Each named move below is a turn or a mirror, shown by a few rows before and after it. Which moves, in which order, take the first row of each later pair to the second? The first pair is answered.
Numu (before => after):
[ 1.15 -1.32  0.67  0.38 -0.51  0.96 -2.18  0.33 -0.55  0.57 -1.33 -0.10
  0.26  0.46 -0.50] => [ 0.80 -1.04  1.05  0.55 -0.57 -1.85 -1.82  0.78 -1.11  0.30 -0.34  0.24
  0.96  0.15 -0.29]
[-1.88  1.59 -1.26 -1.68  0.52  2.75  4.51  1.39  1.84  0.13  2.20  2.85
 -0.20 -0.18  2.29] => [-1.80  1.73 -0.83 -1.71  0.63  1.09  4.92  1.48  1.79 -0.59  2.73  2.95
  0.04 -0.28  2.36]
[ 0.71 -0.64  0.65  1.04 -1.37 -3.65  0.81  2.02 -1.61 -0.28  1.77  1.96
  1.36  0.82  0.73] => [ 1.62 -1.77 -0.62 -0.07 -1.59  4.18 -0.74  1.54  0.13  0.41 -0.75  2.46
  0.15  0.96 -0.63]
[ 0.99  0.31  1.18 -3.18 -1.49 -0.29 -1.72  1.03  1.15  0.89 -1.59  1.15
 -0.60  0.22 -0.23] => [ 0.91  0.63  1.60 -2.94 -1.46 -2.21 -1.34  1.13  0.91  0.79 -1.11  1.22
 -0.58 -0.26 -0.06]
vev (before => after):
[ 0.74 -0.47  0.77 -0.08 -1.30  0.52 -2.59 -0.25 -0.59  1.71 -0.27  0.36
  2.10 -1.18 -0.50] => [ 0.14  0.63  0.44  0.16 -0.68 -1.26 -1.56 -1.77 -0.55  1.11 -0.34 -1.12
  1.66 -1.74 -0.62]
[-0.08 -0.32 -1.63  1.13  0.92  2.74  1.30  1.39 -0.20 -0.17  1.38  0.95
  0.01  0.20  0.32] => [ 0.37 -0.27 -1.40  0.99  0.71  3.90 -0.50 -0.26 -0.28  0.05 -0.51 -0.12
 -0.32 -0.17 -0.54]
[ 0.80 -0.41 -1.73  2.51  0.41  4.62 -0.99 -0.52 -0.94  2.22 -1.70 -0.63
  0.99  0.04 -0.55] => [-0.35  1.45 -2.35  3.04  1.65  1.30  0.50 -2.88 -0.56  1.04 -1.54 -3.21
  0.43 -0.57 -0.66]
rez (before => after):
[ 0.57 -1.17 -0.61  0.87 -0.43  1.44  0.27  1.55 -2.17 -0.28  2.02  0.51
 -0.01  0.43 -0.58] => [ 0.94 -0.62 -0.72 -1.60 -0.98  2.76 -0.25  1.31 -0.34 -0.23  0.73  1.11
 -0.22  0.12 -0.67]
[ 0.40  0.07  0.65  0.89 -0.29  1.47 -0.98  0.31  0.31  1.33 -0.19 -0.21
  0.31 -0.13 -1.34] => [ 0.17  0.24  0.50  1.08 -0.33  1.48 -1.01 -0.06  0.21  1.30 -0.04 -0.28
  0.65 -0.01 -1.29]
[-0.84 -1.85 -1.22  1.61  0.50  4.97  0.64 -0.16 -1.04  0.84 -0.02 -0.59
 -0.81  0.24 -0.80] => [-0.72 -1.70 -1.03  1.18  0.62  5.11  0.17 -0.46 -0.81  0.95 -0.48 -0.61
 -0.95  0.05 -0.95]
[ 2.75 -1.32  0.56  0.70 -0.55  0.57 -1.07  3.12  0.38  1.07  0.11  2.88
  0.61  1.39  0.76] => [ 2.97  0.08  0.57 -1.59 -0.62  1.28 -2.18  0.84  2.28  0.92 -2.11  1.79
  0.24  0.70 -0.07]
Now pairs of rows:
(2 to 3 moves a pair)
[-2.89 -0.62 -2.00  2.29 -1.47  4.06  0.85  0.23 -0.49 -0.24  0.10 -1.72
 -0.29  2.35  0.42] => [-1.92 -0.57 -1.38  0.43 -2.08  2.39  2.10  3.03  0.28 -0.58  1.88  0.81
  0.61  2.63  1.39]
Numu rez Numu
[-0.70 -3.35  0.27  7.00  0.31  2.26 -2.27  0.15 -4.54  1.83 -0.92 -2.14
 -0.08  1.52 -1.02] => [-0.79  0.98 -0.75  0.30  0.40  3.08 -3.25 -4.86  0.48  0.55 -5.23 -4.42
 -1.42 -0.48 -2.45]
rez rez vev
[ 0.75 -0.11 -1.90  0.20  1.50  0.65 -1.14 -3.76  1.44 -0.03 -0.63 -2.71
  1.60  0.50 -2.93] => [ 1.24 -0.84 -2.93 -0.44  1.15  4.18  0.37 -0.92  2.09 -0.20  1.01  0.54
  1.54  1.10 -1.60]
Numu vev Numu
[-1.68  1.96 -1.60 -0.25  0.90  1.23  0.39 -2.58  1.36 -1.44 -1.07 -2.48
 -1.46 -1.04 -0.30] => [-1.98  0.72 -0.92  2.46  0.89 -2.13  2.06 -0.46 -0.69 -1.62  1.98 -1.74
 -0.72 -0.55  0.68]
Numu rez
[ 0.33  1.63 -0.98 -0.78  1.11 -0.19  2.75  0.61  2.68  0.10  2.28  0.06
  0.72 -1.85  0.29] => [ 1.03  0.72 -0.47 -1.06  0.68  1.80  1.87  1.65  2.54  0.70  2.18  1.17
  0.80 -1.41  0.06]
rez vev
[ 0.71  0.92 -1.56 -1.63  0.13  1.43 -0.44 -0.30  1.20  0.34 -0.91  0.51
 -1.12 -0.12 -0.11] => [ 0.92  1.12 -0.60 -2.48 -0.29 -1.09 -0.49  0.57  0.96  0.56 -0.29  0.95
 -0.32 -0.04  0.30]
Numu vev rez
[ 0.53 -0.26  2.77 -2.64 -0.62  2.28 -4.01 -4.91 -1.81  1.86 -1.99 -0.50
 -0.53 -0.60 -0.61] => [-0.08  0.29 -0.01 -3.57 -0.08  6.21  0.99 -1.38 -0.53  0.41  1.80  2.99
 -1.24 -0.34  1.62]
vev vev Numu
[-0.10 -1.70  1.79  3.95  0.36 -2.96 -0.76  0.71 -2.88  0.25  1.67 -0.34
  0.88 -0.05 -0.41] => [ 1.61 -0.01  2.40 -2.42 -1.23 -2.20 -0.48  2.66  0.76 -0.10  0.97  3.22
  1.72  0.00  0.38]
rez rez Numu
[ 2.40  0.12 -0.40 -1.22  0.25 -0.48 -1.97 -1.86  0.89  0.03 -3.89 -0.20
 -0.58 -1.24 -0.77] => [ 1.63  1.02 -1.75 -1.81  1.17  0.84 -0.03 -2.04  1.51 -0.53 -3.20 -0.22
 -1.05 -1.17 -0.41]
vev Numu
[-0.28  1.38  0.94 -3.23 -0.53 -0.58 -0.13 -0.49  2.48 -0.43 -1.20  0.30
 -0.27  0.04 -0.02] => [-0.23  0.12 -0.65 -1.74 -0.18  3.24  0.69  0.54  2.25 -0.31 -0.62  1.27
 -0.80  0.51  0.14]
rez vev Numu
[-0.77 -1.73 -0.69  2.71  0.08 -0.32  2.07  1.38 -1.50  0.65  1.67  0.90
  0.27  0.13  0.90] => [ 0.01  0.15 -0.86 -2.67 -0.65  2.40  0.90 -0.29  2.29  0.13 -1.41  1.63
 -0.15 -0.56  0.44]
rez rez
[-0.15 -0.91 -0.87  2.56  0.99  0.53  0.58 -0.23 -0.59  0.51  0.64 -0.75
 -0.16  0.51 -0.50] => [ 0.74 -1.65 -0.13  1.84  0.11  1.58 -0.35  0.83 -0.50  0.84 -0.03  0.55
  0.32  0.61 -0.48]
rez Numu vev
[-0.04  0.31  0.08 -2.02  0.68  3.05 -0.12 -0.13  1.94 -0.50 -1.14 -0.99
 -0.23 -1.02 -0.34] => [-1.55 -0.34 -0.39  1.94  1.45 -0.54  1.80  0.38 -0.84 -0.92  1.68 -1.63
  0.04 -0.85  0.24]
vev rez rez
[-0.67 -0.46 -0.44  1.93  1.55  3.98 -0.23 -0.16 -1.94  1.89  0.27 -0.35
  0.40 -0.34 -2.11] => [-1.10  0.22  0.61  2.11  1.73 -1.96  0.99  0.96 -2.78  1.05  2.21 -0.03
  1.45 -0.44 -1.30]
rez Numu
[ 0.13 -1.24 -0.12  1.02 -0.53 -2.83  2.75  5.22 -1.49 -0.87  4.41  3.37
  1.71  0.82  1.28] => [ 2.44 -2.17  1.22 -2.19 -2.03  4.45 -4.31  1.09  0.83  1.18 -3.79  1.30
  0.77  0.40 -1.94]
vev rez
[ 0.04  0.59 -0.72 -1.61 -0.88 -0.67  0.95  0.88 -0.03 -0.88  1.53  1.68
  0.48 -0.14 -0.17] => [ 0.40  0.10 -0.87 -2.01 -1.00  1.57 -0.68 -0.59  0.26 -0.39 -0.52  0.82
 -0.03 -0.29 -1.11]
Numu vev
[ 0.82 -1.41  1.26 -0.57 -0.55  2.72 -3.28  0.86 -0.20  1.34 -2.25  1.45
  0.95  0.75 -0.92] => [-0.12  0.27  2.05  0.67  0.10 -4.72 -1.23  0.97 -1.50  0.39  0.18  0.35
  1.67  0.28 -0.01]
rez Numu vev
[-0.11  1.09  1.73 -2.78  0.14 -3.22 -0.87 -0.38  2.64 -0.67 -1.72 -0.67
 -0.32 -2.30  0.66] => [-0.79  0.67  1.85 -0.89  0.74 -5.00  0.40  0.40  1.13 -0.77  0.11 -0.76
 -0.09 -2.20  1.15]
vev rez rez
[ 2.70 -0.13  0.68 -3.79 -0.66  1.88 -1.16  0.25  1.68 -0.22 -1.95  2.06
 -0.41  0.19 -0.58] => [ 2.84 -0.01  1.96 -3.21 -0.84 -2.38 -0.98  1.52  0.52 -0.33 -0.88  2.25
  0.65  0.14 -0.27]
Numu vev
[-1.79  0.80 -2.62  1.55  1.73  3.01  1.28 -2.50  0.59 -0.92 -0.59 -2.47
 -1.60 -1.04 -0.07] => [-1.77  0.87 -2.77  1.21  1.38  0.47  3.84  0.66  0.57 -1.54  2.71 -0.24
 -1.03 -0.96  1.49]
vev rez Numu
[-0.69  0.46 -3.89  0.13  1.93  2.34  4.00  1.01  1.37  1.18  2.64  1.13
  0.22 -2.30  2.12] => [-0.22  0.14 -1.66  1.26  1.37 -3.71  3.79  2.23 -0.61  1.53  3.26  0.85
  1.82 -2.39  2.26]
vev Numu
[ 1.61 -1.39  0.15 -0.09 -1.33  3.66 -0.20  4.14  0.20  1.25  0.24  3.40
  0.99  1.47  0.53] => [-0.87  2.15 -1.57  0.74  0.67 -3.49  4.21  1.05  0.12 -1.02  2.91  0.33
  0.56  0.18  1.53]
vev vev vev
[ 0.37 -1.05  0.82  2.36 -0.43 -1.62 -0.80  0.98 -2.15  0.35  1.20  0.64
  0.86  0.49  0.67] => [ 1.44 -1.26  0.98  0.65 -1.04  1.84 -2.10  0.95 -1.14  0.95 -0.50  0.88
  0.59  0.53  0.06]
vev Numu rez
